In the rows, zero is written as 128.
One turn sends every row of this set to another row. A few are shown first. Where does it send the rows asked after them?
lar: [131 120 129 119 126 102 185 119 107 121 140 119 149  93 110]
fes: [124 121 145 113 129 112 157 111  86 128 153 113 137 104 120]
fepu: [117 148 112  98 137  90 153 112 110 150 140 115 121 124  71]
lib: [125 137 111  88 133  97 155 134 116 141 150 118 146 102  82]
Koz: [170 138 109 117 149 103 152 115 116 128 120 124 172 109 139]
telon: [169 119  98 132 146  77 140 114 145 121 127 120 170 112 102]
Ribi: [118 142 109 100 135  88 158 124 124 145 143 114 133 109  69]
gaf: [130 155 127 133 128 119 124 112 109 133 110 128 135 109 158]
zago: [115 150 139 150 142  95 100 104 110 133 111 105 130 134 121]
tas: [156 131  93 117 118 110 152 139 131 132 105 153 132 111 125]
Revu: [161 132  96 132 124 107 149 124 127 128 108 141 144 101 148]
Loz: [126 156 120 120 123 127 137 132 114 140 107 137 123 110 144]
Zabu: [169 128  99 126 135 109 149 121 123 133 107 139 157 108 144]
masel: [127 116 130 126 125  81 156  82 112 125 140 125 126 132  73]
non: [112 149 137 145 127  95  93 106 108 122 114 115 127 132 125]
karag: [132 122 112 152 122  67  98 115 127 112 115 122 131 138  94]
sof: [162 111  87 144 120  75 133 126 139 115 111 137 141 119 107]
bilos: [103 153 138 130 123 110 101 128 113 133 116 121 115 126 119]
zuz: [166 106  92 141 131  78 130 125 141 120 114 132 157 119 103]
fav: [132 119 116 155 135  70 100 114 133 120 117 111 140 135  89]
vali: [146 159 130 125 157 109 133 103  93 136 119 107 148 125 146]
tira: [121 118 145 117 128  99 139  88  88 130 153 117 123 129  98]
sal: [128 152 133 145 158  85 110  94 106 135 125  92 130 138 113]
Lel: [137 155 128 132 141 120 130 108 103 141 105 122 141 118 155]
fira: [133 117 119 127 123  83 184 102 124 119 132 127 142 110  81]
lezol: [125 147 116  86 136  99 147 113  94 151 144 120 125 127  84]
zomuz: [151 112  92 127 113  82 126 137 140 121 113 147 130 129  89]
mated: [118 126 120 135 117  83  94 130 128 121 121 127 120 138  85]
zipom: [130 139 116  79 133 104 149 127  97 145 150 122 141 114  92]
kitep: [142 127 113 150 151  66 114 101 139 125 130 100 145 130  86]

Koz moves to telon
non moves to gaf
Now find these:
Lel moves to Zabu
zomuz moves to mated
tira moves to fes
zipom moves to lib

One turn sends every row of this set to another row. A few are shown first. Where does it send the rows asked after them?
Kub: [138 141 161 140 122 145 133 113 176 100 121 107 139 138]
daz: [164 112 145 107 134 148 152 104 137 130 131 124 153 133]
voki: [107 155 134 140 103 116 122 131 134 135 153 134 166 128]
mor: [106 124 120 128 134 137 132 107 115  84 135 131 118 107]
Bon: [164 122 147 118 111 151 129 100 164 104 126 124 141 134]
funad: [116 134 145 117 158 151 128 125 130 106 119 108 143 139]
geso: [111 167 130 124  98 117 132 110 150 131 137 136 157 116]
kep: [128 113 150 182 130 133 156 119 137 131 145 132 121 100]
fuga: [148 115 106 147 147 118 145 119 144 159 121 135 146 117]
kepok: [105 158 124 128 102 113 140 118 150 147 139 119 163 123]
pivez: [123 118 148 164 124 146 169 118 137 149 122 122 122  91]
Veruv: [100 125 127 143 141 125 137 102 116 103 147 131 117 100]
defo: [133 140 157 151 152 150 132 133 138  97 110 113 126 123]
Vozas: [146 111 121 156 141 124 133 136 125 158 138 144 155 123]
Kesa: [150 136 118 151 141 118 140 130 144 159 114 144 151 116]
Bamed: [147 121 116 147 129 110 140 127 134 163 136 136 163 125]
ger: [146 123 116 150 131 115 159 126 122 163 120 130 152 118]
rapo: [104 130 127 139 131 128 120 103 124  95 155 144 123 107]
gipo: [125 131 137 149  66 144 126 130 161 120 123 112 145 125]
viz: [119 113 132 155  72 147 111 124 158 123 128 113 131 118]
Sef: [153 112 149 119 129 154 136  95 166 104 126 116 135 136]
Pup: [146  98 102 119 116 144 114 107 135 104 124 140 129 122]
pamo: [118 116 147 158  71 149 124 126 154 133 144 119 141 117]
vafo: [119 115 135 172 142 135 163 117 141 139 122 116 116  94]
Geg: [134 107 100 125 126 151 102 119 135 124 108 142 124 113]
nilu: [109 127 135 140  74 159 121 130 150 139 114 113 137 112]
dul: [132  89 111 130 111 151 101 115 130 120 140 142 130 120]
fen: [118 118 149 186 117 134 154 125 141 133 131 113 121  99]
dotad: [109 130 125 123 132 135 142  87 129 105 137 142 114  93]
rulog: [123 130 150 106 130 152 139 123 136 131 128 101 163 147]
gifi: [153 109 150 117 137 152 154 109 149 136 127 109 153 140]
keni: [110 144 153 117 141 154 130 130 117 104 121 107 143 130]
dem: [136 118 145 181 132 135 165 131 136 128 119 119 124 105]
nifik: [105 157 133 125  91 122 140 127 131 127 141 118 166 128]
Nir: [108 129 112 137 133 130 130 101 116  93 125 132 110 102]
nalop: [131 135 155 108 129 149 153 125 120 137 131 108 165 134]
Runuz: [148  89 101 136 119 138 106 112 139 127 127 140 130 121]
balid: [128 103  96 122 113 146 102 108 151 117 119 130 123 117]
diluv: [ 93 132 114 120 130 130 131  93 131 103 139 127 120 103]
liri: [110 130 134 155  78 144 129 128 166 141 120 103 137 115]
sog: [100 152 124 124 105 111 128 114 129 129 154 127 160 123]
vog: [131 143 158 149 157 141 139 128 152 108 114 107 137 135]
sele: [124 130 128 146  62 138 126 118 157 126 121 114 138 120]
nolur: [142  98  95 121 114 138 119 100 128 117 119 138 124 116]
det: [136 124 137 184 121 127 163 122 139 135 114 119 120 102]
Tobep: [153 141 162 152 118 147 132 123 169 104 113 114 136 131]
zofe: [100 161 124 128  89 118 134 122 127 129 132 117 156 123]
kul: [156 118 121 148 139 119 162 129 129 153 127 135 158 122]

rapo moves to kep
diluv moves to vafo
Now find these:
nifik moves to mor
Veruv moves to fen
rulog moves to funad
Kesa moves to geso
det moves to sele
keni moves to defo

One turn sends every row of this set to another row. A few are shown first. Where does it send the rows asked after them?
tuvad: [134  86 128 147 146 166 133 124  95 167 142  98 139 153 139 130 116 148
 100 112 123 133 109 133 114 120 103]
los: [136  97 140 142 138 140 125 141  95 160 140  75 156 144 128 118 122 156
 113 108 111 127 112 128 111 124 115]
malis: [116 145 132 145 124 130 118 121 143 105 126 137 114 152 130 166 156 154
  95 142 134 117 136 144 105 115 129]
gen: [110 113 123 114 174 151 150 126 104 149 105 145  96 146 116 126 120 131
  97  99 106 103 111 116 103 128 114]
fivel: [ 95 138 127 121 180 164 151 115 132 168 121 145 110 151 115 150 127 130
  98 108 119 110 121 131 122 128 120]
delig: [122 123 127 112  98 127 140 118 151  96 151 120 118 144 134 115 130 123
 136 111 128 129 143 103 104 113 124]
nevo: [131  93 123 148 149 160 150 123  99 178 132  91 157 150 103 147 129 140
 112 110 107 110 111 136 127 120 111]
taze: [117 120 134 145 134 107 131 118 119 158 121 137 136 129 136 156 150 148
  89 118 102 100  94 112 121 153 144]
Bima: [110 123 104 112 116 123 141 114 166 106 142 111 110 169 129 118 131 141
 124 116 121 122 148 119  80 109 118]
buri: [127 106 134 139 129  95 142  95 113 124 162 148 146 138 101 100 157 157
 116  94 135 125 143 140  91 110 109]
gudin: [130 133 124 152 139 110 121 133 131 126 111 123 118 139 142 166 155 142
  96 151 109 100 116 124 123 132 134]
gan: [122 129 138 112 185 139 134 122  95 152 108 127  93 142 106 140 128 140
 119 103 118 117 110 132 121 128 130]
datuf: [121 131 116 169 148 115 164 128 154 126 122 128 113 131 125 152 147 130
 145 110  80 118 165 137 112 114 114]
rokiz: [121 115 134 158 151 166 133 138 104 162 150  99 158 149 121 137 131 143
  95 131 126 115 120 139 122 128  87]
fid: [122 124 109 162 137 115 155 121 151 125 119 123 120 144 104 152 156 110
 154 114  97 103 163 139 116  98 123]
fet: [111 123 115 118 167 142 151 112 131 165 108 121  97 156  98 156 131 114
 127 106 104  97 112 129 130 113 134]
puti: [113 110 132 127 181 143 144 107 117 166 114 145  83 146 129 143 128 122
 114  94 112 119 116 132 118 126 129]
Ribuz: [126 114 146 135 121 132 142  98  95 143 155 134 165 143  77 113 148 147
 127  97 139 107 125 138 121 108 115]
dono: [102 113 141 146 109 134 137 111 131 157 146 136 157 137 134 156 145 166
  86 100 112 124 108 124  99 147 138]
seza: [107 124 104 160 156 117 164 123 162 146 125 145 139 129 130 157 152 112
 124 107  92 115 164 130 117 116 122]
kupa: [124  86 134 154 137 155 147 149  89 152 151 102 142 144 122 123 126 146
 100 110 111 123 114 126  91 133  90]
fevag: [138 108 135 150 118 119 127 101  86 120 157 151 155 133 115 101 144 142
 124 102 143 127 131 132 115 109 101]
Zov: [104 134 130 123 181 135 146 117 121 168 118 131  81 154 115 152 130 134
 125 107 113 115 111 139 117 127 128]
gesoz: [105 128 140 157 109 139 128 109 139 124 147 149 146 144 125 162 158 169
  93 110 131 133 140 150  93 126 125]
lut: [113 107 111 104 113 119 139 132 152 107 142 110 120 153 136 126 137 115
 119 114 128 131 151 120  79  96 127]
Dof: [127 100  96 151 164 117 154 131 133 127  99 143 122 135 134 146 145 115
 118 113  88 115 166 131  97 106 113]
sug: [129 100 122 145 150 146 126 127  94 179 141  84 154 155 131 144 124 148
 111 121 119 129 110 144 118 126 105]
dilo: [104 134 109 110 107 131 140 124 159 107 139 113 120 150 125 133 121 136
 140  92 115 139 139 120  94 101 134]
pez: [127 110  88 166 163 110 145 123 136 124 110 128 109 145 124 154 142 124
 128 117  83 112 156 138  98 129  96]
gova: [108 132 120 113 104 113 141 128 170 123 160 107 143 141 132 127 141 110
 121 120 124 117 138 107 112 110 129]
Teken: [122 119 134 148 117  95 126 109 101 129 153 144 159 130 106 102 147 148
 138  78 124 126 131 136 105 105 122]
Pemi: [120 131 143 142 125 107 123 117 104 131 169 141 156 132 101 109 158 127
 117 118 149 109 124 132 124 117 104]
midaf: [132 121 135 129 121 107 118  95  92 134 152 143 171 132 103 111 143 147
 123  97 136 122 129 138 121 113 108]
bota: [117 137 128 106  96 128 142 116 160 102 147 108 139 140 126 119 125 139
 128 105 112 123 146 111 108 105 122]
seti: [137  79 131 139 140 136 145 128 106 155 155  82 150 142 121 129 130 157
  89 109 110 130 116 130 101 134  96]
lipel: [117 103 140 136 121 104 135 121  92 123 167 149 136 135 102 109 156 130
 121  96 143 129 132 140  85 111 108]
gem: [129 122 102 165 164 129 153 136 132 124 106 123 116 133 123 168 139 131
 144 108  87 134 162 145 109 114 116]
kisog: [128 106 115 166 148 120 158 127 150 127 121 129 107 130 143 151 145 110
 142 110  85 125 166 125 108 122 118]
Sune: [117 125 131 122  93 138 145 118 153 112 153  98 142 157 101 121 139 131
 141 113 126 112 147 122 105  95 125]
levam: [118 110 122 106 178 129 138 108 106 150 121 131  91 146 104 142 127 130
  98  99 109 109 100 126 112 145 109]

Sune moves to Ribuz
tuvad moves to puti
gova moves to Pemi
Now find these:
dono moves to taze
sug moves to Zov
gem moves to dilo
levam moves to pez
lipel moves to kupa

One turn sends every row of this set to another row. A few are shown first. Where does it send the rows asked after them?
ziv: [ 90 133 127 120 131 151 142 127 142 119  94 122 163 122 125 125 138 132
 158 116]
Zuf: [ 98 142  97 109  99 122 119 137 125 124 141  99 162  98 129 145 144 137
 146 131]
Zevut: [134 122 124 113  99 100 127 123 135 170 160 123 138 107 114 113 141 140
 174 128]
sut: [129 113  94 130 135 165 108 128 117 120 126  97 127 115 114 125 129 104
 158 115]
mupi: [105 134 126 112 159 117 140 132 120 117 114 135 141 124  92 125 128 131
 114  90]
Mege: [112 126  85 144 122 116 131 135 161 172 121 103 139 153 124 115 135 141
 130 126]
dutof: [142 111 131 131 108  93 121 100 149 138 138 126 139 146  96 102 115 128
 119 140]
sisav: [141 148 127 135 118 138 145 157 144 108 129 114 166  90  99 129 135 121
 138 105]
disib: [138 119 134  94 124  91 147 134 142 147 132 118 113 149 114 123 121 148
 135  97]
femus: [126 144  92 120 126 130 137 138 155 146  81 142 143  86 100 127 114 141
 124 123]
Sano: [125 124 105 145 151 131 122 145 131 182 143 117 143 112 124  93 128 117
 146 144]
botu: [110 131 113 133 117 106 118 108 138 142  99 136 117 136 112 122  90 151
 116 138]
Tis: [113 144 115 124 140 126 117 122 108 139 142 141 169  85  98 113 144 128
 155 122]
Dola: [124 141  80 123 137 131 136 145 150 147  86 135 143  92 102 116 109 148
 135 119]
Zezil: [120 130 119 101 134 126 130 166 138 142 130 113 127 154  92 152 123 124
 111 141]
gerit: [136 113 142  98 111 100 150 130 137 146 128 118 115 140 120 122 116 146
 131  90]
Mav: [127 127 135  97 146 128 114 104 164 147 103 124 137 140 133  96 130 135
 120 103]
Fugel: [126 132 131 130 102 134  94 125 136 126 150 130  94 121 133 120 107 135
 147 129]
zarag: [104 151 125 108 146 140 135 127 150 119  94 128 162 132 122 132 147 135
 159 130]
diso: [142 121 111 138 140 112 165 135 152 133  97 123 159 133 101  97 115 137
 139 115]
vap: [121 134 130 108 162 120 142 127 113 112 107 136 139 118  99 124 124 129
 122  91]
Mos: [134 133 123 133 110 115  98 135 138 117 179 104 141 117  90 120 132 120
 138 130]
gefi: [141 108 131 106 120 152 143 152 104 133 114 107 126 123 120 134  99 114
 130 122]
lupim: [143 130  81 127 141 128  97 114 127 146 137 118 135 148 126 114 138 127
 155 156]
Katu: [146 136 127 130 125 112 160 132 160 135  94 134 169 131 101 108 121 141
 116 118]
bevo: [114 105 126 110 144 123 123 102 169 145 102 120 125 136 124  97 134 121
 131 103]
Tam: [152 110 127 130 114 105 118 105 131 138 138 119 144 146 111  84 100 139
 132 130]
Vizuk: [166 134 121 126 105 128 139 105 141 157  91 118 138 120 150 129 126 123
 131 131]
bos: [145 121  98 119 160 140 122 142  94 137 130 128 139 112 126 110 116 110
 123 141]
Basit: [136 110 105  95 108  97 106 101 147 145 141 100 120 102 134 122 137 117
 122 121]
Gof: [136 132 134 108  92 102 123 122 137 171 159 129 145 107 116 118 142 143
 161 128]
Nadi: [147 144 112 120 130 161 127 145 131 143 101  90 147 120 138 123 115 137
 132  92]
febin: [121 139 126 128 108 124  91 128 148 127 155 132  93 131 123 127 116 137
 143 138]
kozek: [125 123 125 125 136 122 139 156 157 177 130 101 118 140 103 130 127 119
 160 146]
Gagum: [131 118  97  94 115 102  95 115 141 151 151  94 131 113 138 108 130 136
 119 113]
zosal: [137 150 110 117 111 155 109 157 158 132 137 137 125  77 116 128 134 132
 147 115]
Zoze: [120 118 118 138  80 145 108 101 132 147 128 130 148 121 128 126 137 113
 111 137]
nek: [139 139 142 134 120 128 124 123 143 176 126 140 148  95 124 125 140 102
 113 153]
Nipo: [109 122 112 127 128 130 123 142 126 141 134 139 144 115 102 134 137 102
  83 143]
somub: [111 143 121 124 136 120 119 118 117 138 139 146 166  84  90 123 152 120
 149 128]
ramu: [124 138 104 126 133 126 137 138 173 140 101 100 123 130  98 158 148 110
 125 119]
Mefu: [141 153 110 132 141 126 141 165 149 110 136 110 161 104  91 127 140 126
 151 116]
remid: [129 144  98 122 122 148 111 160 164 133 141 133 117  84 108 127 139 129
 156 118]
pel: [144 136 161 116 103 147 134 147 138 177 119 108 142 119 131 127 111 127
 134 130]
Vena: [157 132 133 127 107 123 101 125 123 111 168 106 141 103 105 118 124 115
 146 129]
rap: [122 129 109 130 125 110 119 107 128 140  96 133 115 134 121 114  84 150
 129 138]
nizag: [127 157 117 111 119 151  91 130 145 127 132 119 149 129 102 151 147 118
 105 130]
Lonug: [122 142  96 102 112 117 122 129 120 117 133 102 152  94 132 149 144 128
 162 143]

ramu moves to nizag
Zevut moves to disib
sisav moves to Vena
Now find these:
femus moves to zosal
bos moves to Sano
Zuf moves to Basit

One turn sends every row of this set to another row. A few are shown first. Where does it send the rows asked after them?
paga: [143 150 110 139 149 113 115 122  93 159 118 156  97 131 149 128 122 125
 132 105]
Mabu: [137 128 153 124 125 140 112 119 131 155  96 143 107 138 153  85  93 122
 142 144]
sefu: [158 124 148 118 120 104 138 112 138 121  89 141 133 121 140 104 113 121
 152 137]
Gav: [111 103 114 160 126 152 134 133 106 154 118  91 119 135 141 138 140 123
 128 125]
zapu: [110 116 119 155 144 129  93 154 110 137 123  89 131 123 158 115 131 122
 129 119]
pivo: [111 135 117 132 146  98  91 144 103 130 135 104 130 117 154 105 126 128
 119 146]
zas: [140 117 147 124 116 142 122 110 125 163  92 145 107 142 148  93  94 125
 139 147]
dudo: [111 117 128 117 136  97 108 123 146 119 117  99 144 123  98 115 101 132
 126 122]
mak: [ 99 104 121 126 127 127 127 108 138 154 115 107 128 140  98 114  90 140
 103 134]
bup: [106 132 119 149 124 150 158 114 108 149 131 104 103 135 130 140 142 123
 128 149]
pofe: [141 154 114 143 149 122 124 120  97 161 120 156  90 134 147 131 125 122
 135 104]
muba: [106 167 132 140 132 147 116 145 140 101 143 126  96 111 135 135 108 130
 140 143]
rasom: [106 126 138 131 129 132 144 112 156 125 122  97 124 132  88 130 110 127
 137 122]
gobeb: [129 141 103 132 155 120 130 131 123 125 115 180  99 116 150 129 133 132
 143 110]
felu: [ 91 136 144 135 144 136 111 127 155 138 128 103 122 134 110  96  90 131
 117 126]
paza: [119 149 124 161 118 149 131 148 145 101 128 125 114 107 137 149  93 142
 122 123]
gepeb: [132 132  96 131 150 120 136 124 119 130 111 179  98 118 146 135 133 135
 139 112]
taged: [155 132 154 124 119 117 150 110 145 122  93 139 125 124 139 109 118 117
 157 135]
Nuba: [130 118  99 147 108 120 121 139 125 110 115 129 130 106 135 154  86 152
 104 131]
tuvil: [122 112  90 121 108 113 121 123 106 125 120 132 118 116 122 154 103 148
 112 157]

taged moves to zas
zapu moves to paza
muba moves to bup
Now find these:
gobeb moves to pofe
felu moves to rasom

